128 stands for zero in the data rows.
Some points, one per row:
[200 185 185 119 130   0 174 153   0 193  32 176 169 153 136  84 179  59
 137 208  98  79  42   0 114  56 107  69  88  67 151  17]
[112 147 116 119 182 212 117  39 169  65 215 123  91 147 117  86 116 195
 174  25 146 134 151 185 126 114 101 102 113 171  97 176]
[ 83 124  86 168 115 195 112 140 225 146 177 122 106 142 142 224  22 183
  93  99 129 107 172 231 128 166 144 177 159 152  68 195]
[154 129  45 108 161 212 149 144 176 132 125  92 160 143 118  97 161 138
  90 114 133 140 184 143 125 166 125 179 139 133 119 192]
[162 182 128  68 151  99 123 144  28 165  53 132 150 133 160  99 167 111
 136 166 118 127 114  29  93 119 150  56 145  54  99 126]
[147 143 189 130 152 102 146 118 127 139 137 184 118 143 118  49 173 124
 171 156  91 109 100 104 156 120 120 111 149 138 100 129]
[220 147 196 111 136   0 220 208   0 137  42 153 156 202 117  45 239  73
 139 243 145 115   0   0 135  84  94  71 110  57 190  67]
[107 140  27  90 126 114 115 146 206 134 110 106 115 113 128 212  78 136
 140 138 113 143 191 174  99 169 147 171 106 139 100 152]
[177 147  86  76 138 106 170 197 100 173  75  84 153  90 126 117 154 116
 114 130 154 138 136 117  82 102 101 134 141 101 176 131]
[ 29  76   0 175  46 207 107 128 237 129 140 124 163  86 158 255   8 157
   5 147 109 123 235 182 117 191 127 154 131 119  31 202]
[ 77 135 123 170 152 222 107  88 196  52 217 102 101 141 181 135 133 180
 176  55 120 155 215 177 164 146 133 100 142 178  71 204]
[ 77 118 199 134 167 213 137  35 217  58 225  78  38  91  50 107 143 180
 219   0 107 178 226 234 131 107  91 153 141 185 123 168]
[177 162 139 138 208 163 167 142 140 140 171 140 135 155 127  61 228 166
 223  87 164 138  49  88 111  88 138  66 142 169 150 136]
[203 163 168 101 123  28 146 159  88 116  62 114 152 143 104  68 160  51
 141 176 116 101 101  67 131 114 124  86 111 106 184  62]
[170 137 201  99 131   0 133 168   0 193   0 128 162 119 148  66 187 115
  92 190 120 120   4  26  74 134 141  48 119  61 149  67]
Then 10 other points, each followed by its number:
[174  99 147 141 176 191 137  69 150  87 173 125  90 170 128  96 181 111
 144 102  90 136 138 138 154  72 125  72 161 132 145  95] 0
[119 168 176 176 215 255  65  64 202  37 221 127 122 179 155  52 122 145
 240  43 149 168 153 147 170 127 141  97 167 192  24 161] 1
[ 96 168 213 129 114  71 109 166  20 142  88 129 140 152 142 115 170 158
 122 104 161 155  51 110 129  76 163  73 118 138  86  54] 2
[111 161 213 152 146 169 143 145 135 103 158 143 109 168 162  73 167 126
 194  54 112 123 143 139 143  82 148 119 131 161 105  86] 3
[104 134  44 109  63 171 176 159 171 162  67 157 165 147 180 184  35 131
  72 130  72  96 179 184 115 180 164 193 146 109 105 206] 4
[142  69  92 130 125 144  84 124 167 104 173 144 186 129 129 143  94 184
 113 111 118 115 121 146 135 160 110 144 111 169 146 167] 5
[124 100 117 129 212 210 133  67 175  26 197  99  38  96 120  95  98 158
 193  55 126 111 174 199 131  97 159 151 112 241 117 230] 6
[190 111 169  76 137   0 202 199   0 172   0 162 175 149 120 112 203 124
  86 242 154 131   0  37  67  84  93 103  84  46 234  39] 7
[189 155 200 117 127   0 144 209  36 160  74 163 193 117 158  88 151 100
 115 223  66  76  68   0 129  81 129  61 113  55 149  68] 8
[153  98  87  71  75  79 168 190 114 168  35 137 144 107 145 174  85 119
  54 165 158 137  84 109 121 166 115 186  92 108 109 122] 9
Which of these numbered points is nearest to each point below, looking only along the 2 directions in which the first points spread most? Its number follows each.
[ 88 125  71 112 181 255 107  74 224  71 222  93  99 114 118 123 104 205
 200  55 119 122 216 220 138 173 163 157 153 166  94 236] > 6
[ 72 165 177 164 164 183 128 110  73 106 101 107 104 133 197 112 142 122
 205  97 137 100 130 185 153 124 169  98 157 134  75 141] > 0
[ 71 132 154 125 176 219 109  70 213  98 194 115 115 157 122  87 100 200
 201  28 155 174 186 219 143  66 150 140 157 161 107 201] > 6
[131 120  87 136 114 187 106 114 161 133 143 113 122 139 110 104 119 108
  75 113 163 197 163 131 134 184 144 173 149 174 148 158] > 5
[194 212 255  98  95   0 177 211   0 169   0 171 159 141 153  29 245  48
 163 255 118  96   0   0 111  85 119  11 116  15 182  18] > 7
[120 112  65 136  96 104 147 181  72 146  59 138 194 134 138 176  93  82
  55 212 171 131  84  51  91 157 118 155  93  57  66 115] > 9
[183 154 218 121 147  76 130 172  50 142 103 169 109 163 143  78 158 124
 131 118 147 118 111 105 117  49 140  57 148 128 134 103] > 2
[ 95 154 223 163 163 160 135 117  88 134 119 142 129 147 178 127 117 135
 170  68 100 110 154 151 141  93 148  90 172 162 109 157] > 0
[111 126  96 198  85 150 111 106 134  96 173 121  89 108 130 161 121 122
 121  98 122 130 177 168 114 116 133  97 116 171 110 116] > 5
[179 145 196 153 153 140 136 135 112 129 156  95  85 129 131  46 165 139
 155  64 146 109 124 160 124  88 121  68 143 116 109 145] > 3
[ 97 127 208 161 148 173 161  92  75 134 130 104 109 120 136  29 182 131
 183  47 155 127 122  67 154  58 147  55  96 120 134 132] > 3
[ 84 121  83 178 126 255 103  48 255  46 214  59  58 115 145 133 100 178
 167  26 155 148 187 255 198 179 126 185 177 189  49 211] > 6
[ 77  95   6 137  98 236  70 129 147 154 129 120 170 111 118 237  55 155
  47 156 173 106 206 146 120 157  99 166  63 138 110 145] > 4
[ 92 196 247 175 180 142 143 121  64 131 137 131 127 166 128  32 214 157
 194  41 160 154  80 131 169  76 143  62 151 134  79 112] > 3
[205 165 200 117 107   0 164 255   0 212  28 221 199 169 161  42 216  41
 108 231 122 117   0   0  97  70  86  54  73  26 205   0] > 7
[135 132  98 160  82  29  94 161  90 146  70 138 165 103  91 181 112 107
  62 204 178 152 110 101  92 136 119 159 141  65 158  70] > 9
[148 141 179 101 135 145 112  90  94 145  96 124 116 184 137 102 150 173
 151  99 146 166 136 140 112  63 158  99 142 164 128 124] > 0
[186 148 183  84 127   0 149 224   0 201   4 164 202 152 177  63 162  47
 136 184 124  79  18   0  54 100 119  82  79  29 175  46] > 7
[149 108 169 111 174 176 130  95 190 109 197 107 148 142 114  44 177 180
 176  94 122 170 116 108 165 124 118  55 118 200 164 171] > 3
[133 132 185 109 197 190 120  79 111 124 189 138 163 137 147  19 165 168
 185  81 160 152 122  98 163  94 140 118 122 144 138  94] > 3
[107 206 136 129 194 252 151  13 181  64 237 108  52 143 135  23 159 140
 200  30 122 137 177 152 168 134 128 143 200 204 100 134] > 1
[173 128 106  82  77  34 138 174 118 180  45 183 194 128  97 225  94 122
  27 239 190 130 113  85 105 155 123 196 116  38 138 152] > 9
[134 151  74 160 123 191  89 102 145 121 174 140 139 151 110 132 113  89
 146 102 146 149 166 123 121 128 137 120 121 148 121 138] > 5
[158 158 192 118 108   0 131 172   6 184  23 153 140 146  88  90 202  99
 132 207 126 139  60  34 125 120 129  73 126  71 173  77] > 8
